In the data rows, zero lies at 4.5, halfway between 4 and 5.
In the table below, every row is followed by its label. The labels come from one hidden rule.
[7 3 6 5 6 5 5 6 6 4 6 6 4 2 3 6 4 4 3 6 9 4 4 3 5 4 3 5 7 3 2 5 6 2 5 5 3
 4 7 7 7 4 7 4 5 5 7 2] h
[5 6 5 6 4 6 4 0 4 1 3 5 6 4 2 3 3 2 8 7 8 5 3 5 0 6 4 9 9 5 9 4 6 4 8 6 5
 8 5 9 5 3 0 3 7 3 3 1] g
[6 5 6 4 5 4 5 7 5 6 5 5 5 5 4 4 5 4 4 5 6 3 5 5 8 4 5 8 8 5 5 4 5 3 4 6 5
 1 5 4 5 4 3 6 6 4 4 3] f
[4 9 5 3 3 4 3 4 6 4 5 6 6 6 4 3 6 5 5 3 7 4 6 5 1 6 4 9 5 4 7 6 4 4 5 4 5
 2 1 4 3 4 4 3 5 5 4 5] g
[0 7 5 3 2 1 1 8 5 9 8 6 4 4 6 3 8 7 4 2 7 2 8 3 8 3 5 0 0 2 3 6 3 4 1 0 3
 0 4 0 7 6 9 5 3 6 6 9] f
[6 0 4 5 6 2 5 7 5 7 6 4 3 5 4 7 6 5 1 4 3 4 6 4 9 3 5 5 0 5 3 2 5 4 4 4 4
 1 8 5 7 5 9 6 2 5 6 4] f
[2 9 3 5 2 6 2 2 2 2 2 4 7 8 6 0 3 4 9 5 4 5 1 8 0 8 5 6 7 3 9 4 2 4 7 6 7
 9 2 3 0 3 0 2 7 3 1 5] g
[4 8 4 6 4 7 6 0 2 2 1 5 7 6 4 2 3 3 9 6 8 3 3 7 1 7 3 5 9 5 9 4 4 4 8 6 7
 9 3 9 1 4 0 4 7 3 2 2] g
[6 4 6 8 7 9 8 0 6 1 2 4 7 2 1 7 3 2 7 7 9 1 3 5 3 5 3 9 9 4 6 4 8 3 7 9 4
 5 4 9 5 3 0 3 9 3 3 0] d
[6 3 4 3 5 3 5 6 5 4 5 5 3 5 5 5 6 6 3 5 4 2 5 4 5 4 4 2 2 3 4 4 4 5 4 4 4
 5 5 3 8 4 6 5 3 5 4 6] h
[0 9 5 4 5 7 1 1 5 3 4 6 5 4 4 3 5 3 6 5 7 0 5 5 1 5 2 9 9 3 6 6 5 2 5 4 6
 4 1 6 2 3 2 3 6 3 3 4] d
[0 5 4 1 4 2 3 6 5 8 6 5 4 4 7 3 7 6 5 2 6 1 6 3 7 3 4 5 0 3 5 7 4 4 0 2 5
 0 2 0 5 5 9 5 5 6 6 7] h
[4 7 6 2 4 5 2 4 7 6 6 5 5 3 4 4 7 5 3 4 9 0 6 3 3 3 1 9 8 0 5 7 5 3 4 3 4
 0 0 5 4 4 8 4 4 5 5 4] d
[4 2 5 4 5 3 5 6 6 6 8 4 3 3 4 5 7 6 0 4 6 5 5 2 8 2 4 4 1 6 2 4 3 5 2 3 3
 2 4 1 6 6 9 4 3 5 6 6] f
[6 5 6 3 5 3 3 6 6 8 6 5 4 3 3 7 6 6 1 3 9 0 7 3 6 2 3 7 5 1 2 6 5 3 1 2 3
 0 5 0 7 5 9 4 3 7 6 5] h
[1 5 7 2 2 3 2 5 5 7 4 5 4 5 6 3 6 6 4 3 5 1 5 4 4 5 4 4 3 3 5 5 3 4 2 1 6
 1 0 2 2 5 5 2 3 5 5 8] d
[7 1 6 3 6 4 6 7 7 7 8 4 3 3 3 5 6 5 1 3 9 4 6 3 8 2 4 2 3 3 1 5 5 5 2 3 2
 0 7 0 6 5 9 6 3 5 7 5] f
[6 7 3 5 5 4 6 3 6 3 5 4 5 3 4 5 4 5 6 5 9 0 5 4 5 4 5 5 4 5 4 4 6 2 4 3 5
 4 2 4 5 3 4 4 5 4 4 2] i
[7 3 3 7 6 4 7 4 3 3 3 4 5 5 4 5 3 3 6 5 0 9 3 6 5 4 5 4 5 6 5 3 5 5 4 6 5
 9 7 8 4 5 2 6 4 3 5 5] e
[9 5 5 6 7 6 6 3 5 2 4 3 5 2 3 7 2 3 3 6 4 8 3 5 5 4 5 5 6 6 1 1 6 6 6 8 4
 3 6 9 6 4 4 7 6 4 4 1] i
[4 2 6 3 5 5 4 6 6 5 5 6 5 4 4 6 7 4 5 4 1 2 6 3 4 5 4 7 1 4 3 7 4 4 3 0 4
 1 3 5 5 4 6 4 5 5 5 4] f
[2 7 7 4 4 2 4 7 7 6 6 6 5 3 4 7 6 6 4 3 3 1 5 4 6 3 3 7 5 2 4 7 4 3 2 4 4
 0 1 2 7 4 8 5 4 5 6 4] h
[1 2 6 4 5 3 4 7 5 7 6 5 4 4 6 6 5 5 3 4 2 5 5 4 7 4 5 5 3 5 4 6 4 3 3 2 3
 6 5 4 3 4 6 6 3 6 5 6] f
[9 2 3 4 6 6 6 7 3 5 6 4 3 4 4 6 3 5 2 5 0 5 4 4 8 4 7 0 1 6 2 3 5 6 4 5 2
 3 8 6 7 5 7 6 4 5 5 3] i
[9 0 3 8 8 7 9 1 5 3 4 4 3 3 3 6 4 3 4 6 1 6 3 4 4 3 6 6 9 6 0 1 7 5 5 9 3
 9 8 9 8 5 1 5 5 4 5 1] i
[7 2 5 4 6 5 7 3 6 2 5 4 4 3 3 5 4 4 3 4 4 5 5 3 3 4 3 8 5 4 2 4 6 4 5 6 3
 2 7 9 7 5 6 5 4 5 5 2] h
[5 4 4 7 7 6 8 5 5 4 4 4 3 3 2 7 3 3 2 6 0 4 4 4 8 3 4 2 7 6 3 2 6 4 5 9 3
 7 7 8 7 5 7 7 5 4 5 0] f
[1 4 8 3 4 6 5 4 7 4 7 6 5 4 4 5 6 5 6 4 9 0 8 4 3 4 0 9 9 0 4 7 5 3 4 3 4
 0 2 0 6 3 6 2 6 4 5 3] d
[2 3 6 1 5 2 3 5 7 7 7 6 4 2 5 6 7 5 2 4 7 2 7 3 6 3 4 9 2 3 3 6 4 2 3 1 3
 0 5 0 6 4 7 4 3 7 6 6] f
[7 2 2 6 5 5 6 6 3 5 4 4 4 5 6 6 3 4 3 5 2 4 3 4 4 4 7 0 8 7 3 1 5 6 5 6 4
 6 7 9 5 5 2 5 4 3 4 4] i
[0 5 6 3 6 4 2 4 6 5 6 5 5 4 4 5 6 5 4 5 9 0 6 3 5 4 3 9 6 2 3 7 5 4 2 1 4
 0 2 1 4 4 5 3 5 5 5 4] h
[0 8 5 1 3 2 1 6 3 8 6 7 5 6 7 2 6 7 3 2 6 0 7 4 5 4 4 7 0 2 7 8 2 4 0 0 6
 1 0 0 4 5 9 1 4 6 4 9] d
[7 2 3 6 6 5 8 4 3 2 2 2 4 5 5 5 3 4 5 6 3 9 2 7 5 6 6 2 9 8 5 1 5 6 8 9 4
 9 6 9 4 5 2 5 6 3 5 2] e
[3 3 3 4 3 2 3 6 5 7 6 4 3 5 7 3 5 5 3 5 2 6 6 5 6 4 6 1 1 7 3 4 3 6 5 4 5
 1 5 0 5 5 6 5 3 6 5 6] i
[5 3 3 5 7 5 5 3 4 3 5 4 4 5 3 5 4 4 5 6 0 8 4 5 6 4 6 4 4 7 2 3 5 6 6 8 4
 8 7 7 6 5 2 5 3 5 4 3] i
[3 4 6 4 4 4 3 6 6 8 7 6 3 4 6 6 7 6 1 3 7 1 6 2 7 3 5 3 2 4 2 6 4 4 3 1 4
 0 4 2 7 5 9 4 3 6 6 6] f
[4 5 5 2 3 0 3 9 5 8 6 4 3 5 6 5 7 8 0 2 0 2 7 3 9 3 4 1 0 6 0 6 1 6 2 1 4
 0 4 0 5 7 9 5 2 7 6 9] f
[6 6 0 6 4 6 6 5 0 2 1 3 5 6 5 3 3 3 7 6 0 9 2 7 1 6 6 1 4 8 5 2 4 6 6 7 5
 9 8 9 3 5 0 4 5 3 3 4] e
[2 8 7 3 5 4 3 3 6 4 5 6 6 4 2 4 4 4 5 4 9 0 6 3 2 5 3 9 9 3 7 7 5 4 4 5 5
 1 0 7 5 4 4 4 5 5 4 2] d
[4 8 5 5 5 7 4 0 3 3 3 5 6 5 4 2 4 4 7 4 5 4 3 6 2 7 4 4 7 3 8 3 5 4 6 2 5
 7 0 4 3 4 0 4 5 4 4 3] g
[1 9 5 2 3 2 1 5 4 8 5 6 5 5 5 3 6 5 4 3 7 4 6 4 4 5 5 3 4 1 7 7 3 4 2 2 6
 0 3 0 3 4 7 4 4 6 4 7] g
[7 2 6 5 7 7 5 4 6 3 6 4 5 3 2 5 4 3 5 6 9 3 4 5 4 5 4 5 9 3 4 3 6 3 4 6 4
 4 2 6 6 4 5 4 5 4 5 3] d
[6 3 2 7 4 4 7 4 3 4 3 3 4 7 6 3 3 4 3 6 0 9 3 7 5 6 6 0 6 8 4 3 4 5 6 7 4
 9 8 8 5 6 0 6 4 2 4 4] i
[5 6 7 7 5 8 7 2 5 0 3 5 6 2 0 3 3 3 9 7 9 0 4 5 0 6 3 9 9 4 8 4 7 2 7 9 5
 9 4 9 3 3 0 3 7 3 5 1] g
[9 0 1 5 7 3 7 9 4 5 6 2 2 4 4 9 3 4 0 5 0 7 3 4 9 1 6 0 1 9 0 2 4 7 4 7 2
 3 9 5 9 8 9 8 3 5 7 3] f
[9 0 3 5 7 4 6 7 4 5 5 3 3 4 3 7 4 5 4 4 1 8 4 5 8 3 4 3 2 7 1 3 5 7 5 8 3
 6 9 8 8 6 8 7 4 5 6 5] f
[6 4 6 4 6 5 7 5 6 5 5 4 4 3 5 5 4 4 2 5 1 4 4 3 8 2 5 6 3 5 4 4 6 5 4 4 4
 4 4 7 6 5 9 6 4 5 6 3] f
[4 7 5 4 5 5 4 5 4 6 4 5 3 5 5 6 6 5 4 4 3 4 5 5 4 5 5 4 2 6 5 7 4 5 4 4 5
 1 6 2 5 4 7 4 3 5 4 6] e
[9 2 2 6 5 4 8 5 3 5 5 3 3 5 4 7 3 4 5 5 0 9 4 5 7 3 6 1 5 7 3 2 4 6 6 7 5
 7 6 9 4 5 1 7 4 4 4 1] i
[0 9 3 6 4 7 4 3 2 1 1 4 7 7 4 1 3 3 8 6 4 7 2 7 0 7 4 7 8 2 9 4 5 5 7 7 7
 7 1 9 3 3 0 3 7 3 2 6] g
[5 7 4 5 3 5 3 3 3 3 3 5 6 6 5 2 3 4 7 5 1 9 3 7 0 6 5 3 3 6 7 4 3 6 6 7 5
 9 6 9 1 4 0 4 7 4 3 4] g
[5 3 3 4 4 4 5 5 4 5 4 5 5 4 4 5 5 5 5 4 6 6 5 4 5 4 5 2 3 5 3 3 4 5 4 5 5
 5 4 2 4 5 5 6 3 4 5 4] i
[4 0 5 4 6 1 3 6 5 5 5 4 3 3 4 6 4 5 2 3 5 6 4 4 9 2 7 0 2 5 3 4 4 7 3 4 2
 3 5 2 8 6 9 6 2 6 5 6] i
[3 7 7 6 5 7 4 2 6 2 4 5 7 4 3 4 5 4 8 6 9 2 4 5 0 6 3 9 8 2 6 5 6 3 7 7 6
 3 0 9 2 3 1 3 7 3 4 5] g
[4 7 2 5 2 2 5 6 3 6 4 4 4 8 8 1 4 5 7 4 0 8 3 5 2 6 6 1 0 5 6 4 2 7 3 4 5
 4 3 0 1 5 3 6 4 4 4 9] e
[3 9 5 4 4 5 3 2 4 4 5 5 5 5 4 3 5 4 6 4 6 2 4 5 0 5 4 4 6 3 7 6 4 4 5 4 6
 6 2 6 3 5 2 3 5 4 4 4] g
[3 6 3 4 3 4 3 4 2 5 2 5 5 7 8 2 3 5 8 3 0 8 3 6 6 5 6 2 3 7 3 4 3 5 4 5 6
 9 4 3 2 5 3 4 5 4 3 6] i
Here are more rows. What is the label of each one?
[9 0 6 4 6 4 7 7 6 5 6 3 4 2 4 9 6 4 0 5 6 3 4 3 8 1 4 3 3 6 2 4 6 4 3 6 2
 2 8 2 9 6 7 8 2 5 6 3] -> f
[1 7 7 4 4 4 3 5 4 5 6 5 4 4 6 4 5 6 7 4 8 3 4 4 4 5 3 7 5 1 6 6 5 3 5 4 5
 5 3 3 3 4 4 4 5 5 4 6] -> d
[3 6 6 4 4 4 3 5 6 5 6 5 4 4 4 5 7 5 3 4 9 1 6 3 7 5 4 7 4 5 2 5 4 4 3 5 4
 0 2 4 6 4 6 4 5 5 4 4] -> f
[4 0 6 1 5 3 5 9 6 8 8 6 3 3 6 8 7 5 2 3 6 0 7 3 9 2 4 2 3 6 3 5 4 5 2 0 2
 0 2 0 7 6 9 6 1 7 6 6] -> f
[4 1 2 6 5 6 5 5 2 3 2 3 5 5 5 3 2 5 4 4 0 7 3 5 2 4 5 0 5 6 5 3 5 7 7 6 5
 9 7 6 3 5 2 4 5 3 4 3] -> e
[4 3 4 2 3 1 2 8 5 9 6 5 3 5 7 5 6 6 2 2 0 5 6 4 6 4 6 0 0 4 2 6 2 7 1 1 4
 2 6 0 7 6 8 7 1 6 5 8] -> i
[3 9 5 5 2 5 3 1 1 2 1 5 6 7 5 1 4 3 8 5 7 6 4 7 0 8 4 9 9 3 9 5 5 6 7 5 7
 7 0 8 0 2 0 2 8 3 3 4] -> g
[5 4 6 7 5 5 5 3 3 2 2 5 5 5 4 3 2 3 6 5 4 7 4 6 0 5 4 7 7 4 8 5 4 3 7 6 6
 6 2 6 3 4 0 3 6 3 4 2] -> g
[4 1 6 4 4 5 4 4 6 7 6 5 4 4 4 7 5 6 5 4 6 3 5 3 5 3 3 9 6 4 4 4 5 4 3 4 4
 0 6 1 6 4 9 4 4 4 5 4] -> h
[6 3 3 6 5 4 8 3 1 2 2 4 6 6 4 4 4 5 4 6 3 9 3 6 4 4 4 0 4 7 6 3 4 7 6 7 5
 9 8 8 3 5 0 4 6 2 3 6] -> d
[8 2 3 7 7 6 8 3 2 2 2 2 5 5 3 5 2 2 6 6 0 9 2 5 2 5 6 5 7 7 5 2 6 6 9 9 5
 9 9 7 3 3 0 5 6 3 4 0] -> e
[9 0 3 5 7 4 7 7 5 5 6 4 3 4 4 8 3 5 1 5 1 4 5 3 9 1 5 2 0 7 0 3 5 6 4 6 3
 9 9 1 8 5 9 6 3 5 5 3] -> f
[5 7 7 5 5 6 5 2 6 4 6 5 5 3 2 5 5 4 6 5 7 0 6 4 2 4 2 9 8 3 6 6 6 3 5 3 4
 3 0 9 6 3 2 2 6 4 5 1] -> d
[6 3 5 4 4 3 4 7 4 6 6 4 3 4 6 6 5 6 1 3 1 4 7 3 7 2 5 3 2 6 3 4 5 7 1 1 3
 0 5 0 7 6 9 6 2 6 6 7] -> f
[8 1 4 6 6 6 7 8 4 5 4 3 3 4 4 6 3 4 1 6 0 8 4 5 6 2 6 1 2 7 0 1 4 7 5 5 3
 5 7 5 6 6 6 7 4 5 6 4] -> i
[3 8 9 3 4 3 4 5 7 7 8 6 4 3 4 6 7 6 3 3 9 0 7 2 7 3 2 7 5 0 3 6 5 3 2 0 3
 0 3 3 9 4 9 4 3 7 6 5] -> h
[7 4 6 4 6 5 5 6 6 6 6 4 4 3 4 7 3 5 2 5 6 5 4 3 7 4 4 2 6 4 0 4 4 6 4 5 3
 4 8 2 8 5 7 6 3 5 7 1] -> f
[7 4 3 7 6 7 6 1 2 2 2 4 5 4 4 2 2 3 5 6 3 6 3 7 1 5 4 6 7 6 5 1 6 7 8 8 5
 9 9 9 2 4 0 6 6 3 3 2] -> g
[7 1 4 4 5 4 5 6 2 6 4 4 5 5 6 4 4 5 5 4 0 9 5 5 7 3 7 0 1 6 3 4 4 5 2 6 4
 3 8 2 4 5 6 5 1 5 5 6] -> i
[6 1 4 4 5 4 5 5 6 4 5 4 4 5 6 6 4 4 3 5 4 6 5 5 7 4 4 1 5 6 3 4 5 5 4 4 5
 8 6 3 5 5 6 4 4 5 5 5] -> f
[6 4 3 5 4 4 4 5 4 5 4 4 5 6 6 4 4 5 4 4 3 6 4 4 7 5 5 2 2 6 3 5 4 7 4 7 5
 9 8 8 6 5 2 6 3 6 5 6] -> f
[1 9 4 5 2 5 2 1 4 3 3 5 6 7 6 2 3 4 9 4 3 6 4 6 0 6 4 3 7 3 9 6 4 3 6 3 7
 5 2 5 0 4 3 2 7 4 2 7] -> g
[6 6 7 4 5 5 3 6 6 4 5 5 5 4 1 4 6 4 4 5 8 0 5 3 5 3 2 9 5 3 3 4 5 1 6 5 4
 2 4 4 6 4 6 3 4 5 6 3] -> h
[1 9 4 2 2 4 1 3 4 6 5 6 6 5 6 2 5 5 6 4 4 7 5 4 1 6 5 7 6 2 7 7 4 3 4 2 7
 5 3 0 2 4 2 3 5 4 3 7] -> g
[9 2 4 6 6 8 8 4 4 3 3 3 5 3 3 5 3 2 4 7 3 6 4 4 5 5 5 1 6 7 3 1 6 5 6 9 3
 9 9 9 6 4 3 7 6 4 5 1] -> i
[7 4 3 5 6 3 5 7 5 6 7 4 3 4 5 6 6 5 3 4 3 7 6 5 9 2 5 3 2 5 1 4 4 5 3 4 4
 6 4 6 6 5 9 7 1 5 6 5] -> f
Which column or columns does the hidden rule look at? Columns are counted from 0, in order:
24 26 30
